Here are some points, each followed by its number:
[-1.  -0.3  1.4 -0.7  0.7  1.1  0.   0.  -1.6 -0.1 -0.7  3.3 -1.5 -0.9
 -1.1  0.4 -0.5  0.2 -0.7] 0
[-0.4 -0.7  0.6 -0.1 -0.3 -0.7 -0.7 -0.1  0.5 -0.7  0.1 -1.5  0.6 -0.4
  1.2 -0.5  0.1 -0.4  0.2] 1
[ 0.2 -1.1  0.7  0.2 -0.6 -0.5 -0.3  0.3 -0.1 -0.7  0.1 -1.3 -0.8 -1.3
 -0.5 -0.3  0.   0.7 -0.3] 2
[-0.5  2.3 -0.2  0.9  0.  -0.7 -0.4 -0.8 -0.1 -0.9 -0.2 -0.2 -1.  -1.1
 -0.5 -0.5  0.1  0.1  0.1] 3
[ 3.   0.8  0.1 -0.9  0.  -0.6  3.1 -0.7  1.   2.7 -0.1  1.6  0.9  0.7
 -2.   2.2  0.4  0.1  0.5] 4
[ 0.4 -1.4  0.7 -0.8  0.1 -0.1  1.2 -0.9 -0.2  3.8 -0.6  0.2  0.7 -1.6
 -1.9  2.   0.9 -0.7 -0.7] 5
[-0.6 -1.2  1.1 -0.3 -0.4 -0.1 -0.5 -0.1 -0.6 -0.4 -0.5 -2.  -0.6  0.1
 -0.3  0.   1.2 -0.5  0. ] 6
[ 0.1 -1.2 -0.6 -0.5 -0.3 -0.3 -0.3 -0.1  0.1 -0.2  0.  -1.8 -0.1  0.5
 -1.2  1.4 -0.3  1.  -0.2] 7
[-0.2 -1.1  0.  -0.1 -0.9  0.2 -0.4 -0.1 -0.7  0.3 -0.3 -0.5 -1.1 -1.1
 -1.3  1.3  0.4 -1.7 -0.5] 8
[-0.1  0.4 -0.1  0.4  1.5  0.4 -0.1  0.7  1.1  0.5 -0.4  8.7  3.2 -0.6
  0.3 -1.3 -0.5 -1.8 -0.2] 9
[-0.1  6.3 -0.2  1.1  2.7  2.3  1.8  3.4 -0.9  1.4 -0.8  4.4  3.7  7.2
  0.2 -1.8 -0.9 -1.5 -0.3] 10
[-0.6 -0.9  0.3 -0.4  3.   1.  -0.3 -1.  -0.9  0.2 -0.4  0.  -1.7 -2.
 -1.9  1.4  2.9 -0.9 -1.1] 11
[ 0.7 -1.1  0.8 -0.2 -0.4 -0.6 -0.1  0.1 -0.4 -0.2 -0.1 -0.4 -1.1 -0.8
  0.  -0.9  0.1 -0.4 -0.6] 12
[ 0.7  0.  -0.5  0.4  0.1  0.5 -0.2  0.2 -1.3 -0.8 -0.2 -0.2  1.7 -1.2
  1.2  2.8 -1.   3.7 -0.3] 13
[ 0.2 -0.3 -0.2 -0.3  0.   1.1 -0.3 -0.2  3.5 -0.9  0.2 -0.5 -0.5  0.6
  0.6  0.6 -0.8  0.3  0.5] 14
New points follow, each followed by the numbers of its two nearest points above, looking only along the 3 directions in which the numbered points spread most, nearest first.
[-0.4 -1.3  0.2 -0.4 -0.1  0.1 -0.8 -0.4 -0.4 -1.1  0.   2.3 -0.7  0.4
  0.2 -1.1 -0.1 -1.3  0.3] 0 3
[-0.4  1.7 -1.2  0.1  0.   0.   0.1 -0.3 -0.9  0.2  0.8 -1.3 -0.4  0.6
  2.4  1.  -1.  -1.   0.2] 14 13
[-0.3 -0.6  0.7 -0.2 -0.1 -0.8 -0.7 -0.1  0.7 -0.7  0.1 -1.4  0.4 -0.4
  0.8 -0.4  0.  -0.4  0.3] 1 14
[-0.1  2.8 -1.6  0.5  0.3 -0.3  0.5 -0.1 -1.4  2.2  1.8 -1.3 -0.3 -0.2
  5.   0.1 -0.9  0.3  1.1] 14 13
[-0.3  0.1 -1.3  0.9 -0.5  0.2 -0.2 -0.5  5.1 -1.4  0.6 -0.3 -0.5 -1.3
  2.2  1.8 -1.   3.6  0.3] 1 6
[ 0.3  0.9 -0.2  0.8  1.2  0.   0.   0.3 -1.6 -0.8 -0.3 -1.   0.2 -0.2
 -0.3  0.2 -0.7  1.9 -0.4] 14 13
[-0.6  3.9 -1.3  0.6  0.1 -0.3 -0.1 -0.1  0.2 -0.7  1.3 -1.5 -1.  -0.6
  2.7  0.9 -0.8  2.1  0.9] 14 1
[-0.6 -0.9  0.3  0.   0.1  0.  -0.5 -0.4  0.4 -0.8  0.1 -0.7 -0.7  1.4
 -0.5 -0.3 -0.2 -0.5  0.6] 14 3
[ 0.  -1.  -0.6 -0.3 -0.3 -0.2 -0.6 -0.3  1.1 -0.1  0.3 -1.2  0.3  0.
  0.3 -0.5  0.7 -0.9 -0.2] 13 12
